Rotation paths and how fast each direction turns (deg/step)
Each turn is a multiple of 5 degrees from 10 to 175, or 0.
Each row of a path follows its step; steps can be skipped.
Path 1:
step 0: [ -5  17   3 -25 -38 -21 -43 -23  -6  12 -24 -23   8   6 -10   2  15   8
  13   1  18 -28 -21 -11  43   9  12  13 -10 -17  -1   1  -4 -13  -9 -12
  -2 -30  24]
step 1: [ 16  -1  -2 -29   6   7 -11  -1   1  -7 -27  -3 -11   4   5 -15 -25 -10
 -15  -3   6  16   2  26  27 -32 -20  11  26   3  35   0  37  33  10  36
 -11  24 -10]
step 5: [-12  10  -3  -7 -24  -8 -26  19  -5 -27 -11 -33 -20 -14  11   7  21 -30
  19 -24  19  -3 -16  27   7  11  14  -6  20  34  32  14 -33   7   4  -8
  10  17  15]
step 8: [-18 -36   1 -15  13 -14   5  -1  -3 -13  -3 -13 -52   6 -10  22  -1 -19
  16  31  -3   8 -17  -2  17   3 -16  14   1 -18  23   1  30  -4 -12  27
 -24  33  20]
step 9: [-20   8   7  -6   0  -6 -21  27   9  13  26 -22  38  14   4 -21  14 -13
  10 -21 -11   6   6   2   3 -12  24 -21  11   9  -4 -24  -7 -12 -32  15
 -49  12 -32]
step 10: [ 22  -3  11   5 -15 -21  -4   6 -15 -10  18 -13 -37  25  43  48  -7 -10
  -1  10  -9  -4   2  -6  32  16   1  -2   0  13  -2  -2  16 -15  -4 -18
  -4  38  31]
step 13: [  6  21  44 -18 -23 -20 -26  14 -12  -7 -18 -12  15 -24 -26   5 -15   0
   9  43 -18  33   2 -20  -4  -7 -16  -2  23   2 -11   3  18  -9 -15  20
  -7  14  19]
step 14: [-12   4   9  -5 -22  -7 -15 -38  13  10   3 -12 -35   3  29  -5  -1 -21
 -17 -21 -11  -9  15   0 -12  33  -1  -1 -12 -18  24 -22  22   1 -16  33
 -29  -9 -35]
step 17: [  6  13  20   4   1 -42  12  31 -15 -10 -26   7 -21  19  32  -8 -35  -3
   6  -7 -29   9  -3  -4  -8  31  -5  -7  13  29  18  -8  -7 -13  26 -28
 -14   1 -13]
Directions:
[ 1 11 -4 -8  5 -3 -4 -8 -6  6  4  3 -1  8  4  6 -2 -1 -4 -8 14 13 -3 -2
 -4 -5  6  3  6 -3  4 14 -1 -5  3 -9 -1  1 -1] : 70
[ 2 -1 -8  5  3 -1 -1  4 11  4 -2 -3 -2 -7 -5  6 -9  1  4  8 12  4 11  5
 -6 -9  3 10  9 -1  0 -7 10 -4 -5  6  4 -1 -2] : 145
[  7  -6  -1  10   0  -2   3   9  10  -6   5  10  -2   1   4   7  -2   3
   2 -14  -4   2  -2   0   0  -7   7   4  -2   6  -6  -4  -7  -6   6  -7
 -14   6   5] : 55
[  1   3  -3 -12  -1  17   5  -1   3  -1   1 -13   3   2   2   4   4  -9
  13  -2  -1   0  -2  -4   7  -5   1   2   2   5   8  -5   7   2   0  -5
  -9  -1  10] : 10
[  3  10   2  -1   2 -12  -2  11   0   4  -9   0  14   7 -10  -5  -1  -2
  15   1  -2   4   1   1  -8   2  -3  -5   7   1   3  -3  -8   7   9  -1
  -2   3   1] : 175
Path 2:
step 1: [ -5  -2   1  23   9  -2   0  -3  14   1  14  -6  21   4  19  -7 -13  13
 -11  20 -13 -16 -26   8 -10  16 -10  34  17  35   3  -5 -16  12 -49 -49
   0   2 -20]
step 2: [  6  46  -1  -7   2   2   4 -17 -12 -24   4 -15  18 -42 -17 -11   0   9
  -3 -17 -20 -18  16  -8  26 -19 -33   6 -11  25  34 -16   5   7 -21 -17
   8   4  10]
step 5: [ 15 -12   0  39  12  12 -43  -3  11  -4  22   4  -9 -16   2   4 -28   7
   5  17   6   2  -4 -19  23  14 -27  -4   7  -4  17  -4 -13  28 -16  29
   9  34  32]
step 7: [-28 -24 -12 -28  -5  17   2 -23   4  34 -17  12 -14  -9  -4 -15  -4 -41
 -12  13   3  30  -4 -10   0 -19 -18   5   1  17  11  -4  -3  39  -4  11
   8  41   4]
step 10: [-11  -6  15  -7  40  10 -14  17   7  15  -1  -5  17  22  37   9   4  -2
   7  18 -33  35 -23   1   9 -24  -5  29 -20   5  10 -35  10   2   9  -6
 -32  -3  -5]
step 11: [-15   4 -10  -1  -4  17  -3  -7  37  17  -6  -9  61  -8  10  -9  28 -15
  -7 -18   7  14   8 -21  22  -4 -10  10  -3  21  -7   3  19 -11   6  -5
   6 -19  45]
step 12: [-30  11 -10   7 -17 -14 -35   6 -16  27   3   7  24   2  -7  43  10  20
  24  22  10  13   8 -12   6  -3  16   0  10  14 -14 -50  -1 -15 -16 -13
   7  12  17]
step 13: [ -8   5   3   7  21   0  -8  14  -6  20  12  29  -5 -22  -4 -13  42  34
 -12  -6 -10  17 -22 -30 -39  -4  -2 -12   8  39  17  -1   4 -10  -4 -16
   6 -29  14]
step 16: [-10   0  -9  30 -21  19   9 -18 -16   9  16  15  -6  -5  -5  -7  14 -25
   3  27 -35 -13  -7  17 -31   5  -6 -11 -33   3  13 -18  -1  -4  21 -19
  34  27  33]
Directions:
[ 3 11  9 -2 -9 -9  0 -7 13 11  4  1  5 -2 -8  5  1  8 -1  7 -7 -4 -5 -5
 -5  7  7  0 -6  5 -1 -2  8  2  5 -5 -4 -7 -2] : 25
[  0   8  -1   0  -2  11  -1  -7  -7  10 -10 -10  -5  -7  -8   3  -4 -12
  -4   3  -3  -7  10  -2   5  -3   2  -7   0   2   4  -4   4   5   6   2
  12  -2   6] : 155
[  7  -2  -3  -5   1  -3   9   4   2   0   0  -1  12   9   3  -5 -10   2
  -2   1   0  -1   5   9   8  -3  -9  -2  -5  11  12  -8  -1  11   3   7
  -3 -10  -1] : 85
[  8   3  -7   8   1   4   7  -3  -5   8   2  -1  -6   6  -2  -3   6   9
   4   0  -7  11   5   7  -9 -12   8   1  -3   8 -12  -2  -5   5   2   6
   1   4  -6] : 115
[  6   3  10  -4  -7   5   4 -16  -4 -11   1   2  -1  -7   9  -1   0  -8
   7   2  -4  -2   1   9  -9  -9  -1   6   9   1   7  -2   2  -3   2  -6
  -7  -1  -2] : 55
[ -1  13  10  10   4  -3   6   4  -5  -2  -2  -3   7   1   4   0   8   4
  -3   9   7   4  -1  -2  10  -9  -4  -8   9   4  -4   0   5  -6 -11  -7
   3  -5   0] : 35
Path 3:
step 1: [ -3 -19 -15  13 -24   0  -1  -3 -24   3  13 -42 -45 -23  -5 -10  -4   1
   7  -8  -7   8  22 -23  -8   6  11 -18   3   3 -16  14 -17  10   1  42
  22   5 -36]
step 3: [ 14 -34  -3   3 -24  29  -3 -20  36 -40 -20  27  -5   4  18  -6  13   9
 -10  -8  25   9  20  30   7  -5 -25 -11  10  -8 -10   9  -4 -10  -1 -29
  29   6  14]
step 5: [ 24  23  10   3  -3   0 -17   2  -9  -5  29  13  20   1   6 -11  12 -12
 -11  21  -1  -8   8 -21  10  -2  10   1  13   2  33 -18  18 -21  55  31
  -2 -39  23]
step 9: [-13 -14  16 -21 -22  -1  18   3   4 -25  31 -36  11 -23  -7  -3  43 -17
  10 -19  34   6   2  -2  20  -8   9  24   1   7 -14  22  21   2 -23   7
   5  29   6]
step 11: [-10 -17   8 -29 -33  16   2 -11  28  19   5  29 -25 -10   7  -2  -2  -3
   0  32   5 -31 -17   0  -3 -23 -13 -22 -10 -14  -1  -4 -45  -3  28  15
 -25   1   8]
step 12: [-11  11  26 -10   2   6  12   2 -10   8   6 -21   2  -8  24 -10  -8 -25
 -11 -49 -23  -8 -14   6  29 -31  21   6  -4  18 -44  17  10 -33   5  -2
 -19  15 -17]
step 13: [-17  -5 -17   7  32 -27 -24 -12 -27 -17  28  17 -23  12  -1 -14  -4  26
  -5 -34  11  22  -3  10  -5 -23   4 -38 -14  -9  28 -11  27 -14  12   7
  12  -3   5]
step 17: [  2   2 -28 -26  21   2  41  21   2  21 -16   1  22 -26  19 -13  12 -10
   3  -6  14   1 -21  -4  16 -17   0  49 -25 -16  14 -18   2   3  20  12
 -29  12  -4]
step 19: [-36  -3   1   3  12 -34 -15   0   8  10  29  -5 -28 -10  21   3  -1  -2
   3  34  -4 -16   0 -23  -3  20   1 -29 -30 -27 -25  -8  -6  17 -43  10
   7   9  -6]
Directions:
[ -6   5 -12  -2 -13   8  -4  -5   7  -4   9  -5  16   4  -2   0  -9   2
   8  -6  -3  -4   0  -1  -3  -4  -2   9  -7  -1   1  -6  -7  -2  -2  -1
   6  -3   7] : 60
[  0  -5  -6  -1   7  -6  -9  -5   1   4  12   6  -3  -4   9  -2 -10   0
   7  14   0   2  -3   2  -4  -4  10   2   7   5   1  -5   3  13   2  -2
  -6  -8   5] : 125
[ -1   1  11   8  -5   3 -12   2   5   4   7  -6   7  -5  -1   2  -7  -5
 -12   3  -4  -6  -1 -12   5  -7  -3  -6   3  -4  -3   2   0   7   0   2
   0  -2 -15] : 100
[ -8   2   4  12   1   9   8  -1  -4  11   2 -11  -1  10  -5   3  -4   5
   2  -1   1   7  -3   8   3  -3  15  -3  10   4   7  -3   1  -5  -7   4
   4  -3  -3] : 130
[  2   2  -4   1   3  -9  -5   1  11   6   3   1  -1  -5   3  -5  -2   0
   2 -15  10 -11   5   6   7   7   3  -7   3  -2   1   8   5  -2 -13  -7
   6  -7   0] : 115
